One turning vector, and how many ticks it has turned:
The counts run from 0 to 384.
[-13  27 -22  11 -20 -16  19   4   6  -3  27  -1 -29  18 -15 -26  23  40
  -8   2   0 -40  -1  23 -27  44   4  10  28   4  13  21  23 -14 -22  17
  -8  21   2   3  15 -26   8  13  26   1   3 -13  -5 -32   4   3   7  18
  18 -44  22  -3  15 -27   2 -24   2] : 347
[-18  13 -17  13  -5 -14  20   1  33  11  15  14   1   0 -17 -13  15  35
 -44  10  -1 -26 -18 -12  -8  36  10 -15  32 -23   4  15  12  17 -13   1
   5   4  21  -9   0 -20 -20 -35  34  -7 -21   4  13  22   1   3  24  24
  21 -31 -23  30  44   7 -12 -16 -37] : 91
[ 10  18 -17   6 -10 -12  32 -28  -8   5  47   8 -19   9  -2   3  -1   5
 -22  16 -34 -35  -3  11 -39  46  -4 -11  16  -7  22 -16  18 -12 -25  27
 -14  13   1  17  19 -20 -29   0   8   0  11  -6  -5   7  -8  22  33  -8
  29 -38  30  -7   0   6  19 -35 -17] : 286
[-23  20 -21  -8  -7 -23  27   2 -14   5  47  -1  14  16  -4  17  11   7
  28  -5   6 -15  14  41 -32  41   1   2 -11   2  -5   5  21 -11   9  12
  41 -12 -17   8   9 -15   3  19   9 -17  15 -15 -21 -38  21 -17  -1 -29
  17 -27  28 -22 -17   5  15 -36  -5] : 337
[ 20   5  -8 -11  -5  -2  15 -26   3  -3  50   8 -16   6  11  12   5   0
 -14  -1 -23 -27  11   4 -42  33   1   0   7  36   2   8  26   1 -25   6
  46  -3  10 -11 -16   9   5   6 -12  -6   3 -21 -26   4   7  13  12  22
  48 -41   5 -27  -5  -7   7 -53  14] : 125
[-16  10  -8  -7 -33  -9  22   7 -13 -32  31  -7  -2  43   1  -3  15  30
 -13  10 -22 -21  37   6 -45   9  11   5  -6  -1 -12   7  19 -17  -6  19
  -3  12   1  13  19  10  25 -25  45   5  20  10 -16  -9  14  -3  17 -53
   6 -36  32  -6  -8  -9 -13 -11 -21] : 6
[ -7   7  12  31 -23  -1  24   1  15 -30  10   4  -1   6 -19   2  19  13
   4  10   8   6  19  21 -23  39   0   9   3  -6  -1  24   3   7  -8  -6
   3  -2  33  24  37  17   5 -47  33  -1  14  19  12  15   4 -22  12 -41
  18 -39  -5 -10 -20 -16 -16   2 -49] : 168
[-12  19  -5  -7   0 -23   4   2  39  11  20  17  -9 -19 -16   5   6  17
  -1  -9   0 -16 -17   5  -9  45  -3   5  38  14   3  20   6   8 -13  -9
  58 -19  28 -39 -15 -11  -1  -8 -11 -33  -6 -11 -12  10 -13 -15   4  43
  40 -36 -30 -12  22 -11  -6 -29   4] : 251
[-23  10 -19  19 -18 -15  21 -32  32  10  21  -8   9 -13  -5  28  11   3
   5   3  15  -6 -27  -6  -9  42   3 -12  14   5  -9   9  24  32 -30   9
  28 -21  43 -17  -7  13  -4 -20  13 -24   0 -11  -5  51  -1  28   0  19
  33 -25  -9   4  11  19  -6  -6 -35] : 378
[-17  -2 -26 -29  -8 -17  10  16   7  12  26  18  23  20 -12   2  51  30
 -13  13 -12  -9  24 -33 -41   7   2 -11  11   1 -21  10   7  18 -21   7
  48   9 -17 -15  -3   4  30 -29  -9 -26   9  10 -42   9  20   8   6  -7
  16 -13  -6   3  29   2 -18 -24 -10] : 201
[ -9   8 -12   3  -9 -19 -13  10  13 -18   5  15 -25  -1   8  17 -16  15
  -8   5   9 -24  14  11  12  48   1  -1  18  10 -20 -12   1   0   5  -8
  45 -38  32 -17 -18  14   5 -30  14 -21   3 -21 -36  33 -10  10   0 -11
  35 -37 -32 -22 -10  25  -3 -18 -27] : 320
[-31  28 -18   2  -9 -44  10  28   2  10  11  26   5  18 -28  20  53  38
  -3  19   2 -36  12  -2  -8  42  12   3  22 -21   0  13   1  22  20   1
  37  10 -32  -1  -5 -17   5  -3  -6  -4  -1   2 -19 -18  -3  -5 -15  12
  -1 -17 -19   9  33  11   0 -43 -21] : 144
[-24  36 -17  15 -16 -36  13 -17   4  -4  33  -5  -4   1  14  37  -8  -7
  29   8  -4 -16  -2  25  -7  48   0  -8   4  10 -19  11  11  11   1  -4
  48 -44  16 -13   7  10  -5   7   7 -18  11 -32 -32   9   6  17 -20   3
  22 -39  -7 -21 -22   4  -1 -31 -10] : 53
[-50   7 -28  23 -16 -35  22   4  41  19  20   7  16 -11 -30  16  11  21
  10  -3  28  -2 -35  10 -10  44  -3   5  -3  -3  -5  -3  10   8 -12   7
  16 -15  30 -14  -2  -7  -1 -16   9 -30 -17  -8 -10  57  -3   9  20  -4
  20 -13  -6   7   5  31  17   6 -35] : 373
[-26  26 -12 -14 -11 -30  23   3 -15 -11  48  12   4  12  -1  22  14   8
  30  -2  -6 -15  23  44 -18  38   2   3  -5   3  -6   2  18  -7  13   2
  45 -15 -20   9  12   0   6  15  16 -16  20  -6 -23 -27  11 -22  -3 -40
  10 -25  23 -30 -26   1   9 -36 -11] : 336
[-16   9  11  11 -16 -10  41 -14  31 -10  50   4  23 -15 -27  22   6 -11
  13 -18 -12   4 -16  27 -45  23  -3  15 -13  11   0  29  31  -2   7   3
  29 -17  23  -5   6  13 -25   2   6 -11 -11   3  19  16   4 -37  24 -14
  22 -34  11  -3 -15  -1   6 -32  -3] : 177
[  4 -17 -15  26  -5  -4  19  24  25  -9  18  12 -11  12 -39  -7  44  26
 -11   6  17 -14   8  10 -55  31  -9  37   1   5   5  11  -3  -7 -13  13
 -12  38  -1  23   9  -8  18 -27 -24   1 -10  18  -7  39  -6  -9  41 -13
  26 -25   6  -5  -4   1  13 -12 -15] : 297
[-45  14 -33  16  -3 -31  22  23  25  23  26  19  -2   7 -37 -12   8  38
 -19  -4   9 -27 -21  16 -21  42  -4   6  15 -18   9   0  23 -16   7  19
   5   7  -3 -14  -3 -39 -11   0  19 -19 -27 -10  -6   0  -3 -12  31   5
  15 -21   9  24  37  20  13 -26  -9] : 85
[-37  28 -17   1  -3 -30  26  19   9  11  21  19   2  11 -13   1  50  31
 -20  14  14 -30   5   5   2  36  13 -21  14 -29 -21  28  13  21  15 -16
  24   3 -26 -16  10  -8   0  -6  26  13 -24   2  -7 -11  23  -1  -4  16
  -3 -26 -31  27  33   7 -13 -39 -24] : 147
[-28   4 -33 -23   0 -19  -4  26  13  16  26  18  -4  16   2 -20   1  26
   7   0   2   2  22   5 -15  26 -15  -2  22  -4 -20 -11  -5 -18 -25  -4
  54 -17  15 -19  12 -11  31 -30  18 -52  18  -1 -51   5  12 -10  13 -33
  27 -18  -7 -21   3  -7 -19   0  -7] : 261
[  3   4 -25  -2  -9  -2   3  -8  -2  -7  12   1   1  20   6  12  31  14
  17  14  17  -8  30   5 -18  41   6 -18   8  16 -17  15   2  27 -19  -9
  66 -13  18   5  -1   9  30 -40  10 -22  38  -6 -24  -8  19   6 -20 -13
  33 -33  -7 -30  -5 -10 -25 -12 -26] : 327
[-26  40 -31  18 -19 -31  24   0  -9   7  33   1  -2  25 -11   4   8  12
  11   5 -11 -35   1  28 -37  37   7  -5   7   2   5  17  29  -5   5  20
  16  -4  -4   4   4 -25 -12  21  17  -7  12 -33  -7 -42  12  -1  -5   4
   8 -40  35  -8  -1  -9   5 -46   5] : 342
[-23   5   6  -6 -20 -13   0  18  34 -21  35   4 -28   3  -6 -17 -17  32
 -21 -20 -14 -24  -4   1 -36  11  -4  28  15  22 -16   7  28 -32 -17   7
  13  -7  29 -38  -5  17  30   7  30  -7 -19  -8 -31  28  -8  -6  28   3
  24 -37  -3 -13  -1 -14  -5 -16  13] : 188
[-33  29 -30   9 -24 -44  21  -6 -12   2  21   3 -11  17   7  34  10  22
 -12  23  -3 -39   8   9   2  47  12 -19   2 -23 -12 -11  15  15  11  15
   3  -7  -9   6   2  -4 -12   3  27  12  -4 -16 -22  18   0  31   0 -14
  -1 -26  -2   5   8  39  16 -31 -38] : 214
[ -7 -12 -32  -8   1 -13   1  49   8  -5  25  24  -9  36 -19 -16  28  33
 -21   5  11 -21  36  11 -45  14  -3  18 -12   9 -23   1   7 -29  15  -1
  35  15 -18  -2 -24 -11  34 -19  -8   1 -17 -10 -41  -8  12 -12  21 -19
  14 -25   0 -12   2  10  -2 -34   6] : 136
[-39  23 -29  -1  -6 -34  24  34  14  11  37  18   3  15 -30 -21  37  33
   3  -1  -7 -18   3  17 -41  28  -9  19   8 -13  -1  15   9 -21   0  10
   5  17 -26  -7  38 -32  11  14  -2 -11  -6   8 -26 -23   7 -19  23  -9
  -1 -25  18  14   7 -19   6 -24   9] : 79
[ 16   7  16 -13 -14  -8  13 -22   5 -21  46   6 -27  -4  10  25  -6  -3
 -11  -9 -23 -30  13  12 -28  39   8  13  12  27   0   3  30   0 -14   2
  35 -10   7 -15 -16  30   0  17   6   4   0 -14 -23  16  -7   7  12   9
  38 -38   0 -31 -13   1  19 -50  10] : 123
[ 23   2  12 -11  -7   2   4  -9   4 -21  43   3 -24  13  14   3   6   3
 -33   2 -36 -35  26  -7 -46  19   2   3  10  24 -17   9  22 -10 -13  -1
  38  -3   6 -15  -9  23   7  -5   6   8  -6 -16 -28   0   5   6  14  15
  34 -53 -12 -11  -9  -9 -12 -58  15] : 127
[ -6   5  -4  25 -15  -3  25  -4  20 -17  25  -2   8  -4 -28   1  35  11
  28  -3  20  11   6  36 -29  49  -2  22   1   2   5  20   4   9 -17   4
  12   6  27  28  34   2  11 -31  10 -25  26  22   8  16   3 -24  15 -35
  23 -30  16 -21 -20 -18  -5   9 -37] : 170
[-33   9 -12 -29 -12 -20  12  21   6  -5  27  18  12  17  -3   7  46  25
 -21  12 -13 -11  33 -28 -28   8   2 -14  -2 -15 -32  11   8  12  -4  -7
  37   6 -26 -24  11  18  30 -22  17  -7  -2  13 -43  18  20   2   9 -26
   2 -15 -15   8  17   7 -21 -18 -21] : 203
[ -8 -14  -9 -18 -11  -4  -4  21  30  -5  29  13 -14   8 -13  -9  -4  31
 -33 -15   1 -27  12  -6 -36  14  -3  17  14  27 -10  -9  25 -25 -18  12
  36   3  25 -29 -43   4  25 -15  17 -19 -21 -13 -26  24  -8  -5  37  -8
  35 -30  -4 -18  22  10  -5 -24   5] : 192
[  4   3   0  26 -13 -23  -9  21  27 -18  -4  22  -6  -1 -22  16  26  23
 -17  23  -6  -8  18 -22 -20  30  -3   7  20  -9 -16   9 -21  21  -2 -11
  23  -1  20  -2   2  17   4 -56 -16 -13   1   9 -22  53 -18   4   9   3
  21 -33 -42   5  -5  16 -11 -15 -40] : 37
[ -1  -2  -9   0  -5  15  22 -29  17 -12  45 -11  -9   5  22   3  13   0
  -9   3  10   4   0   4 -21  34  -2 -16   2  16 -20  11  24  22 -41 -12
  30 -16  36 -17  18  35  17 -25  28  -5   1  -1 -20  42  21  23  15  -4
  41 -38 -11 -18 -12  -3 -16  -4 -24] : 384
[-34  34 -23  -6  -1 -39  21  11   5  12  22  16 -14   3  -5   2  46  31
  -2  16  14 -28  -2  14  14  57   7 -13  29 -35  -7  16   1  25   0 -11
  17   8 -25 -11  38 -13   2   6  21  -7  -9   9 -18  -6   7   1  -6  16
   0 -24 -25   9  27  -9   0 -16 -24] : 149
[ 12  -8   1 -11   2   6  24  13  20   0  32  30 -17   4 -24 -28  11  33
 -48  -5  -1 -22  14  21 -30  32  -2   8  26 -12  14   2  17 -14  -9   4
   5  24   3   0  -2 -28  -5 -21  33   2 -17  13  15  -1  -7 -31  52 -10
  32 -33   3   3  30  -1   7 -32 -12] : 354
